(in the rows, 128 means zero)
Each path below is one point turned by a fixed rotation once a step. After each direction that follows a path, write how fast that rotation turns it, in degrees per step (0 if it stays still).
Each turn is a multiple of 5 degrees from 10 to 175, or 0.
Each row of a path follows its step; steps can be skipped.

step 0: [127 130 129 121 130 127 127 133 133 121 133 128 126 134 127 130 139 130
 130 132 118 129 125 126 126 132 128 132 133 123 123 123 129 120 138 125
 117 130 116 117 132 131 118 126]
step 1: [130 140 129 134 121 125 127 127 135 127 129 127 122 131 119 124 129 119
 125 121 126 130 126 123 127 130 133 125 114 140 119 124 128 126 130 119
 132 129 140 131 130 129 128 124]
step 2: [128 132 137 129 132 129 133 120 120 131 129 128 128 132 129 122 127 128
 115 133 137 133 124 131 131 125 115 136 131 129 123 134 130 133 121 137
 121 132 135 126 133 123 130 124]
step 3: [124 123 127 129 128 122 129 133 126 127 133 121 137 123 130 140 127 130
 134 127 125 116 121 123 125 123 115 126 132 130 130 124 139 125 121 125
 125 122 128 125 119 129 135 129]
step 4: [129 126 117 122 133 133 115 128 138 135 127 127 128 123 131 125 132 122
 138 138 130 121 127 130 130 128 137 133 124 127 125 138 133 128 125 120
 129 132 128 125 131 124 126 126]
step 5: [137 125 131 123 134 132 123 134 125 115 128 124 131 129 132 122 124 119
 121 126 124 132 131 136 132 131 122 125 131 127 119 125 123 126 134 127
 141 126 128 131 136 130 129 135]
step 6: [124 122 133 129 124 122 129 125 122 133 121 132 134 138 132 130 130 131
 119 134 132 128 132 118 126 144 131 127 124 130 131 132 125 124 123 127
 133 125 135 135 120 132 132 130]
step 7: [132 131 123 124 126 126 131 124 126 136 126 128 130 131 131 129 134 126
 130 138 124 131 131 126 136 121 127 127 134 127 142 119 136 144 124 130
 122 123 121 132 133 132 123 125]
step 8: [132 135 129 137 129 136 130 134 135 129 125 123 132 114 129 130 132 123
 131 117 133 131 136 134 124 121 136 120 129 127 132 130 129 121 120 127
 130 125 124 131 123 123 130 133]
step 9: [126 131 125 123 128 134 127 127 124 121 124 135 122 118 137 126 116 135
 129 133 134 132 130 125 133 137 134 132 134 126 120 130 117 129 133 129
 121 133 122 128 122 125 132 127]
Speeds:
[127 129 128 127 129 128 133 129 126 128 126 129 129 128 129 132 127 126
 128 128 129 126 130 128 126 131 126 129 129 129 126 129 127 125 129 132
 128 129 126 128 128 127 128 129]
115
[130 130 126 126 128 127 128 130 129 126 127 128 126 127 126 127 128 129
 128 127 128 129 131 130 130 131 128 129 125 124 124 127 128 126 129 126
 127 129 128 129 127 129 129 129]
85
